In the data rows, the value 500 means zero.
Each row has a hidden score. How much does it go up from the first row of each pair to the second? 6 means little or no change, 12 a big rise and 0 a big fall.
429,448,543,504,416,484,437,443,570,566,487,460
387,650,558,451,600,440,586,625,414,411,559,532 -> 9
365,304,523,441,298,468,697,503,551,500,488,534
416,583,513,442,607,589,490,550,397,467,508,547 -> 4
486,414,407,537,364,331,555,549,673,603,411,416
591,501,457,528,601,506,474,612,599,494,424,530 -> 4
688,445,435,517,538,329,524,640,692,611,450,376
608,572,455,528,571,571,482,488,476,447,476,528 -> 6
557,519,498,506,461,521,476,436,478,496,550,423
369,537,484,358,470,509,578,525,429,364,561,563 -> 6
545,533,447,416,662,560,587,547,452,302,661,644
413,353,529,525,503,525,553,376,417,530,556,469 -> 3
536,572,578,449,684,516,464,545,411,389,546,598
495,400,336,602,389,356,511,509,678,684,430,515 -> 9
411,525,508,485,493,601,566,461,370,410,603,449
402,570,387,552,485,533,589,453,446,444,552,578 -> 8
327,498,476,434,451,502,579,486,459,579,556,382
703,558,485,599,579,512,318,563,549,401,531,537 -> 4
707,499,504,517,361,459,382,460,673,572,425,480
513,631,619,505,609,626,421,418,402,502,598,572 -> 9
361,413,456,477,449,534,713,392,544,474,539,406
644,538,430,505,502,397,410,595,594,576,520,489 -> 2
472,469,464,554,517,468,458,543,515,543,510,499
502,669,543,394,543,466,386,505,371,593,530,605 -> 2
530,381,526,563,410,354,488,498,578,500,495,408
599,674,646,386,725,487,425,421,333,414,628,566 -> 4
578,720,691,316,669,603,386,378,410,528,559,612
475,538,524,450,511,477,456,574,557,498,497,523 -> 10
360,366,404,632,481,560,566,498,417,396,487,414
409,405,580,415,451,511,677,459,509,563,502,497 -> 2
418,577,504,345,551,490,529,513,386,580,529,647
559,411,560,582,439,474,431,460,619,434,481,494 -> 6
382,374,450,488,380,445,636,493,551,454,529,435
432,491,492,533,440,586,470,393,435,480,511,529 -> 3
450,617,519,402,501,507,500,425,354,509,529,582
501,541,387,416,506,625,599,504,388,357,631,525 -> 12
454,350,456,652,457,407,547,526,637,568,450,441
524,643,633,394,628,615,507,408,397,368,670,513 -> 5
487,433,496,529,431,546,437,424,452,505,480,475
535,519,515,544,569,479,347,544,542,504,455,519 -> 4
425,448,515,427,418,425,561,512,553,674,310,458
500,524,558,363,525,539,672,505,446,408,569,619 -> 12
518,418,520,644,445,384,486,563,607,515,476,392
527,531,499,485,562,548,461,391,409,442,513,498 -> 5
501,403,446,521,451,439,573,601,573,452,393,490
398,502,449,485,568,631,538,530,389,450,615,468 -> 10
573,649,640,290,612,573,436,410,410,462,662,730
376,342,450,514,421,470,691,571,579,532,383,538 -> 9
563,660,674,394,655,584,395,328,377,450,628,503
447,577,430,561,632,611,597,534,401,373,597,601 -> 12
546,624,572,444,610,580,397,498,428,374,607,590
530,562,546,499,596,564,435,573,434,493,641,541 -> 9
605,483,485,534,486,497,466,615,486,451,418,444
395,348,389,552,361,409,608,590,582,608,358,458 -> 8
500,646,496,405,668,581,442,396,355,506,553,581
528,569,600,510,539,559,462,451,373,397,629,577 -> 8
514,428,475,565,483,357,586,577,631,486,451,448
401,495,452,434,494,576,554,432,403,545,642,530 -> 9
558,585,542,501,624,617,467,599,433,520,548,593
612,519,496,631,549,471,377,519,540,493,641,466 -> 9
481,604,590,430,596,513,444,532,447,475,431,567
497,485,542,481,435,529,374,309,477,612,561,411 -> 10
543,509,504,642,455,334,524,597,666,546,455,490
483,403,508,478,403,517,715,566,501,466,480,560 -> 7
501,521,539,493,512,461,360,451,457,523,501,479
437,476,524,595,498,458,492,506,573,517,454,490 -> 8
481,465,433,529,415,278,544,456,575,729,367,514
499,659,591,418,592,571,458,470,373,516,468,480 -> 3
497,447,508,462,442,586,493,331,481,388,579,496
421,471,448,494,503,474,532,506,444,595,524,534 -> 7
491,531,463,572,652,540,604,625,496,403,609,606
420,489,398,562,522,644,489,397,413,409,542,578 -> 4
460,397,499,552,308,350,460,553,627,684,335,406
412,494,431,559,486,568,484,476,447,462,536,422 -> 12
530,458,415,578,544,418,567,533,644,514,415,452
428,542,533,351,642,578,563,554,352,559,537,541 -> 4
522,556,523,520,563,480,547,564,493,489,527,367
435,417,548,645,510,414,542,583,623,529,434,400 -> 5
535,489,539,480,497,616,412,413,465,436,542,515
413,532,458,444,516,542,572,481,399,454,583,507 -> 10
485,604,546,387,610,640,546,441,348,506,488,571
578,655,621,523,615,557,481,484,396,496,632,505 -> 9
389,434,552,564,384,451,423,401,506,426,410,412
726,475,433,588,540,499,409,538,570,491,516,492 -> 10
367,444,499,567,431,489,549,508,492,488,470,422
409,460,417,470,429,602,626,392,451,446,570,581 -> 9
603,479,611,633,482,441,441,556,519,474,505,393
422,479,614,440,402,537,469,490,466,639,454,394 -> 2
263,481,549,400,483,552,643,421,437,487,629,437
520,550,505,546,579,519,407,573,543,438,578,506 -> 4
528,584,397,567,705,560,479,640,462,466,649,617
599,385,350,544,375,385,588,572,581,664,323,478 -> 0
520,560,568,478,488,625,397,516,419,382,601,533
289,317,427,511,382,544,636,507,472,381,533,522 -> 10
489,395,440,574,367,434,551,503,687,668,316,459
449,374,424,582,391,446,605,589,616,561,366,445 -> 8
430,578,564,460,568,575,560,344,374,484,601,588
545,547,537,504,528,512,388,580,519,501,454,523 -> 1
533,478,424,566,399,338,529,601,594,540,410,426
454,534,543,434,571,654,659,464,353,409,748,518 -> 12
457,450,479,504,512,449,611,604,568,482,462,482
328,439,488,357,457,470,598,457,477,575,502,491 -> 5
501,567,625,437,482,543,325,421,470,631,541,433
480,432,470,557,439,402,468,507,634,666,412,425 -> 9
484,420,502,575,439,453,475,489,583,519,392,410
483,386,489,592,441,423,458,730,674,537,270,386 -> 3
444,478,607,529,452,515,338,448,471,529,464,441
589,671,599,506,605,559,454,422,381,471,646,577 -> 12
452,550,586,387,502,595,467,453,348,330,626,530
487,581,442,517,517,608,454,370,423,466,561,456 -> 8
546,677,618,388,627,659,441,399,385,407,641,564
597,704,560,343,666,496,407,486,419,445,689,642 -> 7
453,476,463,483,436,384,521,576,553,470,400,531
406,486,419,383,483,550,571,381,459,531,495,554 -> 8
485,303,357,522,371,381,641,604,599,545,382,431
568,523,386,558,535,462,444,646,548,478,462,436 -> 5
579,655,586,335,672,559,380,517,403,435,625,530
510,562,576,438,587,537,459,524,479,590,533,556 -> 7
649,459,492,497,387,440,382,433,556,435,473,383
436,435,398,510,518,619,521,432,454,372,546,492 -> 11
524,615,616,402,652,620,439,388,356,343,604,503
486,547,498,487,496,528,526,428,475,502,492,427 -> 7
611,432,422,535,405,308,469,524,654,586,358,352
501,489,500,462,434,504,446,550,551,538,438,476 -> 5
465,600,696,461,595,606,458,467,352,345,715,570
593,703,673,380,623,685,488,488,413,435,673,561 -> 5
405,469,442,369,485,556,628,367,443,400,623,487
413,579,608,433,577,519,495,378,365,569,552,628 -> 1
469,537,568,401,571,630,472,460,359,489,546,524
476,392,459,565,690,537,637,630,473,467,661,495 -> 12
310,399,466,580,482,598,538,474,449,526,529,479
507,440,415,546,451,431,517,473,557,621,384,453 -> 2
513,534,516,474,685,497,473,549,472,494,576,500
282,520,558,416,467,600,527,396,384,582,524,565 -> 4
452,551,526,509,492,566,509,434,411,447,582,544
502,547,467,487,516,516,427,433,513,496,417,425 -> 1
514,410,541,542,472,438,460,541,602,552,395,425
497,366,376,553,400,368,657,483,645,597,343,463 -> 10
527,547,476,480,526,538,535,513,451,410,554,502
362,258,416,475,330,355,610,535,597,615,370,426 -> 3
587,529,463,538,517,542,353,447,506,507,554,488
427,397,516,532,403,532,427,365,556,433,458,452 -> 4
490,506,428,422,421,440,485,530,501,574,484,488
535,515,538,448,522,565,378,362,511,476,442,429 -> 2
593,527,546,533,583,527,409,489,497,528,519,450
502,541,503,446,441,399,446,595,508,593,344,541 -> 2
476,465,480,541,425,596,445,427,488,504,469,454
577,455,520,573,503,308,476,540,566,532,492,403 -> 7
435,543,496,425,480,675,518,400,420,476,604,516
576,393,500,568,434,429,508,523,639,465,400,463 -> 3
548,464,542,530,457,445,344,409,552,557,475,397
383,468,453,432,528,557,513,388,424,639,503,480 -> 9
454,478,477,555,558,492,528,588,604,470,439,386
549,596,437,492,696,522,500,475,486,488,588,676 -> 9
544,585,588,386,631,680,501,443,408,375,629,574
512,418,432,608,367,459,527,516,615,531,358,508 -> 5
486,438,407,516,475,557,401,487,587,474,521,460
544,440,408,584,438,380,610,621,626,444,411,512 -> 7
420,406,383,532,423,477,705,584,478,519,518,450
493,429,535,437,406,491,476,542,513,646,375,562 -> 0
441,349,521,641,261,460,609,465,578,593,421,487
543,587,558,457,547,600,396,319,378,408,636,532 -> 5
506,520,480,491,574,568,668,568,396,372,584,405
494,346,411,569,417,409,619,604,587,542,403,508 -> 3
569,376,400,568,395,412,658,581,630,536,408,429
485,435,478,468,458,320,480,586,650,646,326,479 -> 0
460,513,576,444,436,567,496,408,431,565,443,512
532,366,472,513,455,416,448,551,629,545,301,321 -> 4
481,423,451,556,443,449,466,610,626,540,485,500
386,383,455,415,455,575,663,479,426,365,618,486 -> 10
508,510,452,525,597,561,606,561,429,432,580,543
387,508,552,416,398,489,603,504,468,489,530,631 -> 2
528,615,595,409,681,586,408,469,384,449,653,541
521,707,622,419,696,660,454,504,349,425,660,559 -> 7
578,550,419,562,482,341,384,551,605,569,448,435
447,370,375,513,404,376,508,528,612,535,369,431 -> 6
507,410,521,578,413,423,475,544,593,571,409,483
558,414,484,501,472,416,527,591,594,647,415,476 -> 6
542,652,591,359,572,614,485,469,378,458,637,706
465,400,446,515,389,315,608,582,671,615,358,475 -> 5
411,369,422,535,408,421,651,529,590,467,456,486
602,633,498,447,683,466,473,499,434,490,602,616 -> 5
521,673,646,414,633,545,432,460,391,417,531,692
541,474,378,384,527,442,571,567,599,464,457,543 -> 10
317,489,509,510,514,662,572,490,410,331,639,544
428,399,546,561,395,457,592,597,583,579,373,522 -> 0
526,392,454,689,355,411,519,571,656,586,376,508
467,357,464,534,394,432,486,636,575,568,335,385 -> 2
602,483,516,537,419,331,381,440,676,593,492,470
522,460,405,525,447,401,560,629,623,469,472,425 -> 9
654,465,478,559,482,423,420,568,552,569,463,421
628,518,537,640,631,505,438,604,546,483,659,531 -> 11
357,485,552,499,432,546,543,345,465,532,581,475
648,454,461,580,524,443,451,723,604,527,392,602 -> 3
406,558,556,495,622,666,666,535,351,355,724,566
456,517,394,608,607,566,583,520,399,443,558,621 -> 5
557,446,487,538,473,347,520,614,673,564,372,466
446,594,505,413,611,555,573,572,377,511,510,616 -> 8
497,633,573,456,601,577,498,499,402,394,606,619
493,459,525,526,464,410,421,512,589,526,431,417 -> 2
650,589,534,473,529,588,359,490,513,384,469,508
455,611,562,475,558,555,463,465,399,559,412,645 -> 6
530,622,548,444,565,593,394,472,434,584,495,564
510,516,465,513,396,495,307,446,508,491,453,463 -> 6
403,364,542,536,398,487,481,547,547,532,434,360
550,438,450,660,475,493,513,545,608,485,448,414 -> 10
457,428,430,541,475,385,681,598,569,496,557,584
576,587,442,543,647,570,500,496,515,492,507,410 -> 2
681,550,514,451,491,455,301,574,544,550,463,552
447,420,522,514,494,546,451,382,526,555,448,453 -> 9
420,502,550,488,479,525,342,375,571,530,463,439
440,391,445,550,411,459,636,603,608,535,342,457 -> 10
369,574,418,539,523,536,662,524,457,455,565,491
626,671,587,296,667,584,366,398,433,408,608,603 -> 0
550,391,519,657,384,406,439,439,620,615,382,556
491,416,405,590,359,406,574,646,637,624,385,407 -> 9
487,532,541,455,471,518,401,331,420,513,539,465
532,490,587,469,478,563,334,398,457,538,532,462 -> 4
452,459,469,551,505,373,619,542,615,455,452,464
524,569,459,504,651,541,612,581,458,419,622,560 -> 9
420,588,588,400,528,589,580,493,363,502,545,632
450,580,591,398,467,530,384,327,463,605,511,465 -> 2
682,591,596,483,531,495,330,496,453,457,546,540
488,496,418,568,445,544,512,404,409,516,599,549 -> 12
472,532,522,421,471,611,497,494,442,551,576,582
507,412,361,511,451,336,573,648,587,588,427,486 -> 7
536,434,553,503,513,440,410,533,612,503,425,426
540,432,491,488,439,227,584,589,680,595,343,410 -> 7
516,553,524,413,469,607,534,468,459,460,673,450
642,424,476,661,506,377,422,613,649,611,473,475 -> 4
524,471,418,396,495,560,606,529,490,422,542,530
486,449,573,519,466,490,481,649,563,514,415,475 -> 1
337,480,430,389,420,492,632,461,437,472,498,570
439,587,557,335,614,502,469,504,379,617,475,608 -> 1
442,495,419,426,566,641,633,546,364,349,581,556
627,458,407,566,462,328,502,539,688,563,450,350 -> 3
578,661,661,404,611,643,436,478,380,391,617,560
400,545,508,359,443,533,500,433,374,524,481,519 -> 5
493,447,459,558,447,414,451,551,623,621,450,416
595,431,416,467,435,435,577,502,543,576,444,459 -> 7
721,461,457,687,575,464,485,749,565,524,502,540
470,360,457,583,402,452,500,464,529,574,421,448 -> 3
422,488,518,475,461,637,551,404,414,464,582,566
417,315,391,600,367,444,639,481,609,593,389,380 -> 6
474,473,600,547,488,526,317,397,550,523,471,437
425,303,428,515,315,409,594,560,598,594,320,374 -> 8
609,571,441,588,614,463,431,602,532,505,467,513
346,510,472,452,456,557,648,466,430,496,554,567 -> 9
558,400,516,547,473,369,494,627,570,546,428,413
577,552,446,559,650,464,574,488,481,400,681,487 -> 12
641,441,518,550,508,377,327,619,594,520,364,441
583,484,534,506,485,334,315,454,519,661,500,562 -> 8
426,453,441,521,429,553,589,585,529,596,398,479
588,440,499,639,416,599,386,439,579,407,514,419 -> 7
667,487,412,548,446,563,347,436,575,477,501,374
439,628,518,438,513,596,563,522,351,430,560,517 -> 7
540,613,555,451,610,484,568,479,399,520,535,607
510,468,494,505,562,411,551,595,589,551,402,421 -> 4
455,380,437,563,342,421,494,485,580,547,420,405
526,559,540,468,542,424,362,458,507,577,564,514 -> 5
503,651,567,386,690,525,482,509,328,362,536,653
648,612,540,468,349,187,318,455,654,686,340,493 -> 0
646,541,504,581,475,519,342,404,567,518,520,441
260,449,412,441,557,683,711,442,416,388,706,404 -> 12
266,320,428,560,373,632,668,422,408,529,611,565
512,505,598,527,425,415,341,437,476,649,429,516 -> 0
623,684,619,387,620,549,372,515,391,420,548,599
329,387,438,627,371,406,526,596,583,610,371,403 -> 10
470,354,425,522,255,462,505,451,589,533,403,462
631,474,403,525,490,429,526,574,606,582,465,566 -> 8
532,583,613,399,565,605,409,425,406,404,597,553
357,457,469,460,417,397,633,430,538,651,449,556 -> 9
401,418,446,471,434,453,554,516,577,655,368,433
485,584,467,369,509,588,537,545,430,521,565,482 -> 9
586,655,669,443,669,621,397,418,376,335,579,582
644,499,531,540,538,394,445,581,514,560,450,509 -> 7
372,471,529,548,382,590,636,424,371,476,560,610
509,716,577,350,643,485,379,459,383,521,529,618 -> 0
262,365,394,483,427,582,644,496,359,456,518,526
446,417,547,445,456,536,708,539,435,563,511,527 -> 4
459,503,424,484,396,483,479,286,472,540,511,521
744,728,513,500,590,290,348,603,563,544,367,471 -> 0
410,494,477,457,496,558,466,498,481,461,465,455
511,469,490,518,495,517,474,593,509,453,446,461 -> 6
491,576,573,501,556,670,433,433,443,370,599,539
505,643,552,453,645,586,407,426,382,403,596,615 -> 5
572,592,547,446,677,538,422,526,444,456,591,601
648,552,491,553,534,418,415,577,532,527,451,548 -> 5
501,596,591,343,618,608,399,436,347,348,594,628
518,456,464,663,494,562,426,488,556,543,383,395 -> 8
424,353,496,653,394,444,570,564,624,571,428,370
632,572,506,673,569,398,464,620,547,627,416,460 -> 4
501,432,364,511,439,489,567,455,516,411,513,520
358,534,474,470,646,517,592,588,343,355,639,574 -> 7
600,570,423,538,544,621,499,457,486,498,436,407
395,404,619,531,379,595,438,420,487,631,537,596 -> 5
440,480,567,416,503,527,586,449,424,473,443,587
628,463,507,481,531,453,415,672,528,572,497,424 -> 7
336,326,442,535,338,633,680,438,471,521,521,536
531,520,537,585,470,525,354,462,506,418,565,401 -> 2
509,333,415,529,412,514,452,511,563,581,361,365
479,491,416,543,491,486,529,439,477,390,559,404 -> 12
373,497,531,397,446,592,439,437,374,512,500,448
493,507,570,466,518,457,524,539,495,556,423,525 -> 6
616,510,459,622,527,437,415,413,525,475,490,393
432,525,478,497,510,529,580,490,465,495,508,499 -> 7
319,537,469,442,469,543,657,462,486,441,565,585
500,540,496,429,475,591,454,422,430,390,532,464 -> 2
465,400,457,479,416,390,513,489,560,532,389,449
583,399,423,592,384,395,498,468,597,667,338,574 -> 7
390,498,582,332,478,624,526,455,382,433,568,527
459,525,501,375,561,536,557,516,414,491,558,537 -> 8
346,435,568,448,472,510,684,376,406,495,551,495
407,404,522,559,392,394,518,493,603,644,424,496 -> 3
455,527,365,423,420,563,648,584,407,484,627,572
500,387,435,537,437,341,562,560,663,601,458,454 -> 1
424,431,446,556,465,398,599,555,626,472,481,495
459,500,556,550,508,451,331,464,525,544,412,427 -> 0
518,581,522,458,571,539,395,458,437,502,544,571
522,594,423,506,694,534,639,556,431,405,627,565 -> 12
491,662,508,358,614,603,520,413,324,426,612,540
437,491,651,505,424,448,355,333,474,592,445,411 -> 0
358,441,514,405,440,525,588,452,445,515,553,482
493,425,547,646,391,541,376,479,561,478,532,458 -> 5
744,554,507,602,592,402,397,589,529,480,475,555
440,410,494,484,433,481,481,356,536,530,369,398 -> 3
605,508,489,558,520,395,330,457,569,510,471,317
489,595,561,482,526,540,304,432,492,508,439,597 -> 3
448,656,659,413,612,643,429,448,391,319,617,620
632,637,553,375,636,627,459,444,412,481,571,614 -> 6
474,403,555,458,375,550,446,492,502,507,443,445
417,430,516,475,372,440,484,415,532,561,424,436 -> 7
515,351,426,625,413,365,569,609,697,467,375,374
527,368,463,566,411,475,521,475,564,487,393,484 -> 4
535,442,407,521,451,308,564,640,660,537,384,451
527,403,416,574,503,380,493,480,591,548,427,465 -> 7
552,428,488,651,497,403,476,582,597,458,426,389
560,421,441,587,483,305,459,715,636,479,463,458 -> 6
465,573,536,452,650,601,612,559,442,412,667,590
454,570,467,468,615,528,650,550,444,393,633,593 -> 7
595,677,502,330,674,508,372,418,385,343,626,662
538,397,389,633,436,392,517,572,650,677,457,482 -> 10
580,638,680,465,651,528,400,456,457,417,593,544
495,544,513,508,546,469,657,537,477,464,541,491 -> 11
477,396,426,578,429,410,538,629,605,673,353,455
463,434,422,586,477,477,493,462,594,485,442,377 -> 8
534,375,428,550,430,376,520,419,607,548,328,341
419,524,518,375,491,504,594,461,424,509,435,709 -> 6
492,414,433,412,408,371,599,564,548,623,400,478
284,458,472,491,592,653,679,606,366,381,644,496 -> 12
457,467,455,521,409,407,552,489,599,481,378,476
599,507,431,568,674,552,402,502,493,444,508,510 -> 8
693,592,550,489,642,516,312,489,496,486,474,535
577,542,517,548,569,534,388,441,473,456,543,544 -> 10
586,625,662,332,645,547,416,457,416,526,629,645
384,479,494,445,455,504,556,493,510,480,439,563 -> 7
568,455,414,589,473,388,407,627,598,516,402,519
563,612,449,499,675,567,486,524,398,434,544,501 -> 9
471,330,500,559,280,418,726,536,566,608,397,498
485,670,590,378,647,523,428,510,385,370,547,615 -> 2
476,598,539,517,564,638,482,420,399,479,608,614
472,557,465,506,577,527,709,499,470,435,572,529 -> 9
435,512,437,442,551,460,457,430,538,428,430,409
518,546,411,589,558,562,468,460,404,477,579,488 -> 12
539,578,500,493,561,618,468,420,437,498,637,623
409,497,483,359,516,511,644,475,416,513,550,471 -> 5
578,514,476,646,498,347,462,625,616,534,414,449
505,360,411,524,386,386,595,523,598,509,370,478 -> 6
521,426,463,555,468,392,527,568,615,621,462,429
493,651,638,336,610,603,421,431,368,448,588,539 -> 2
373,544,505,440,474,574,489,372,391,481,536,526
579,452,405,517,449,371,554,602,682,555,423,421 -> 7
403,374,402,520,326,398,686,438,575,604,421,518
568,583,495,501,482,461,362,492,452,486,462,504 -> 1
447,483,445,478,491,398,520,605,678,592,343,498
523,517,553,563,483,492,355,401,514,518,497,368 -> 7
504,429,388,652,397,270,596,562,650,558,388,485
602,603,492,538,570,462,417,540,540,467,501,443 -> 3
634,485,488,636,599,520,430,679,568,597,496,456
485,316,327,578,359,368,624,600,623,767,383,414 -> 7
370,529,599,467,503,619,506,351,417,404,571,502
405,566,483,414,531,566,517,464,409,451,507,595 -> 6
452,523,376,378,546,484,563,481,452,435,481,573
448,436,547,492,487,607,543,431,435,333,618,597 -> 8
595,656,606,343,635,608,357,473,413,373,531,599
349,643,578,335,524,529,512,516,384,546,424,536 -> 6
445,348,462,656,297,361,550,576,619,651,346,447
557,542,589,421,430,540,395,418,539,562,455,496 -> 1
591,386,524,555,416,421,448,500,609,571,455,536
600,649,654,405,639,611,386,518,391,397,651,500 -> 6
571,574,508,531,543,556,375,457,522,410,536,476
413,508,564,523,439,633,504,345,417,486,547,596 -> 7
580,571,533,429,602,453,456,582,502,466,454,523
478,470,388,603,534,292,526,627,703,433,445,458 -> 11
440,503,580,472,528,762,516,419,371,411,621,578
503,343,479,508,357,544,606,507,566,562,427,505 -> 5
529,448,501,556,432,423,479,575,649,598,360,501
426,492,415,488,500,676,603,371,372,324,689,501 -> 12
544,502,458,599,472,468,387,445,546,566,473,443
470,453,540,509,507,675,488,382,390,444,708,647 -> 11
673,523,431,565,525,335,447,709,610,531,479,412
429,654,572,467,573,594,477,438,393,384,677,459 -> 8
595,521,532,554,562,501,348,513,444,448,496,396
549,701,548,428,685,598,450,384,426,391,656,636 -> 9
433,520,474,422,547,591,478,470,412,488,575,510
484,427,496,617,502,429,558,614,608,561,363,456 -> 4
567,638,502,407,613,584,454,388,405,420,574,510
531,507,440,611,463,390,424,647,583,512,450,509 -> 6
495,457,530,408,460,609,675,505,414,443,636,597
587,429,454,576,444,538,441,460,612,487,458,415 -> 2
505,413,416,582,363,312,571,600,695,590,377,409
438,480,545,468,476,676,584,465,429,364,528,587 -> 6
508,402,551,487,359,450,414,470,610,614,334,432
498,556,527,464,523,563,580,509,406,363,573,516 -> 12
491,457,452,530,459,410,456,443,565,614,418,512
519,385,464,545,436,359,567,475,633,647,372,384 -> 7
557,523,482,586,469,543,402,417,493,520,429,409
441,483,468,604,418,495,507,501,549,587,402,474 -> 7
483,402,448,631,436,472,534,545,590,418,353,425
535,600,537,480,548,608,502,617,357,473,668,449 -> 10
518,477,337,500,469,575,693,610,472,478,544,487
579,486,525,597,444,402,381,535,564,557,440,405 -> 0
541,592,539,343,559,563,464,607,403,423,544,538
496,447,516,558,429,428,466,546,600,522,412,388 -> 6
428,395,487,544,452,466,533,502,554,546,422,480
503,366,448,564,385,419,588,512,592,584,382,431 -> 7
569,368,657,603,316,540,357,437,556,564,433,413
369,496,428,464,490,514,602,414,548,552,544,530 -> 12
450,431,400,542,436,423,530,470,606,636,429,471
518,697,617,460,591,625,445,462,409,399,565,578 -> 4
432,559,587,455,425,561,520,364,396,471,514,544
722,639,498,550,629,538,336,515,553,534,515,590 -> 6
631,510,422,634,595,450,461,506,490,527,505,475
602,585,447,629,601,451,364,556,521,559,483,482 -> 4
502,560,536,485,543,513,459,615,514,444,478,566
555,593,499,420,636,547,472,493,488,448,618,609 -> 9
621,640,637,311,664,551,391,443,397,351,525,477
354,403,493,448,407,691,588,377,414,457,538,545 -> 12
452,420,450,433,390,505,637,487,512,363,513,410
675,551,404,537,542,421,439,607,573,471,498,481 -> 5
528,393,441,576,446,428,636,585,616,542,334,314
459,487,409,491,409,481,636,469,527,429,546,493 -> 10
501,390,487,556,416,495,563,489,600,543,449,514
544,608,525,540,625,628,423,417,391,471,542,570 -> 5
467,491,476,488,422,549,467,422,549,520,484,435
506,350,504,593,452,564,505,448,523,487,500,480 -> 8
